array([113, 130, 134, 152]) >> 130

array([[132, 111, 119, 108, 120],
       [129, 103, 119, 130, 153]]) >> 130

array([[130, 134, 128, 130],
       [153, 131, 112, 128]]) >> 131

array([[100, 125, 114, 130, 141, 124],
       [105, 125, 121, 128, 135, 118],
       [102, 123, 121, 128, 134, 119]]) >> 134

array([139, 129, 124, 150, 101, 126]) >> 129

array([116, 143, 114, 142, 155, 144]) >> 143
---
[148 114 130 124 106] | 148
[117 110 139 127 143 155] | 117
[117 156 108 125 136 139 150] | 117
[115 103 151 122] | 115
[151 121 132 123 134 126 120] | 151
[131 124 154 130 125] | 131
[122 123 104 130] | 122
[118 108 154 123] | 118
[106 143 153 150] | 106
---
Input: [153 117 105 151 146 146]
Output: 153
Input: [137 135 126 132 126 151]
Output: 137
Input: [126 124 123 137 152 137 154]
Output: 126
Input: [123 100 146 113]
Output: 123
Input: [100 149 136 116]
Output: 100
Input: [130 129 138 131 113 105 127]
Output: 130
---
[[127 138 147 100 137 106 148]
 [115 138 144 109 133 108 142]] >> 100

[[157 132 112 127 116]
 [127 128 129 126 130]] >> 112

[[116 132 131 125]
 [135 114 103 121]] >> 103

[[140 130 153 128 140]
 [123 120 125 124 126]] >> 120

[113 120 141 117 148 155 144] >> 113

[[116 140 110 144]
 [134 105 141 132]
 [141 140 132 106]] >> 105
---
[116 106 138 153] gives 138
[101 151 126 116 142 145] gives 142
[126 132 104 121 139 136] gives 139
[150 117 129 115 122 128 118] gives 128
[119 150 146 137 144 111 147] gives 111
[147 106 102 118] gives 102
[128 125 111 111  98 135] gives 98
[105  99 111 122 100 157 134] gives 157
---
[[127 130 133 113 123]
 [132 128 126 152 128]] → 128

[[144 135 128 157 138 135 144]
 [153 127 129 157 129 139 140]] → 140

[[133 126 132 125 138 130 107]
 [128 126 131 127 132 131 109]] → 109

[[132 134 132 139 136]
 [144 136 154 138 135]] → 135

[[132 134 132 125 129]
 [101 153 136 142 106]] → 106

[[139 149 104 117 146]
 [139 107 119 138 101]] → 101

[[135 136 116 123 122 123 138]
 [133 147 122 148 128 153 128]] → 128

[[114 124 155 127 146 138 125]
 [112 150 137 134 119 108 102]] → 102

[[147 105 148 119]
 [151 104 149 150]] → 150

[[130 148 148 136 139]
 [132 157 157 129 136]] → 136
---
[157 147 145 155 153] => 157, 153

[114 133 102 126 139 141] => 114, 141

[151 117 126 129 141 118 125] => 151, 125

[[141 126 110 131 142 116 118]
 [140 126 109 131 142 117 118]
 [133 130 151 132 113 119 138]] => 141, 138

[[148 120 149 124 124 119]
 [146 120 131 124 120 135]
 [155 111 103 113 104 156]] => 148, 156

[[134 140 125 150 102 152]
 [141 154 149 122 123 107]] => 134, 107
---
[[123 153 149 157 156 119 105]
 [ 99 117 107 147 144 132 139]
 [100 127 122 139 134 154 134]] value 154

[137 131 103 111 103 140] value 103

[[125 106 154 102 154 125 151]
 [100 137 123 140 125 150 155]] value 150

[130 154 124 132 130 133 128] value 133

[[117 136 149 144 131]
 [127 143 106 127 124]] value 127

[128 124 101 149 139 126 105] value 126

[[131 127 121 123 103 103]
 [129 127 125 146 156 113]] value 156

[115 120 123 116 152 125 148] value 125

[152 123 131 130 133 137] value 133

[104 130 137 118 133] value 118
---
array([[128, 117, 158, 107, 120],
       [139, 101, 140, 149, 138],
       [124, 126, 150, 104, 118]]) out 117

array([[150, 135, 137, 128, 130],
       [145, 137, 141, 128, 150],
       [154, 133, 154, 115, 147]]) out 135

array([[122, 140, 109, 126, 128],
       [118, 137, 102, 128, 134],
       [119, 146, 104, 133, 124]]) out 140

array([[118, 121, 156, 115],
       [137, 124, 157, 108],
       [124, 125, 138, 123]]) out 121

array([[119, 154, 146, 121, 136, 106, 140],
       [112, 140, 153, 132, 115, 113, 119],
       [144, 121, 126, 146, 128, 127, 116]]) out 154

array([[140, 150, 147, 107, 108, 109, 119],
       [152, 140, 151, 108, 108, 107, 117],
       [149, 111, 122, 126, 144, 100, 108]]) out 150
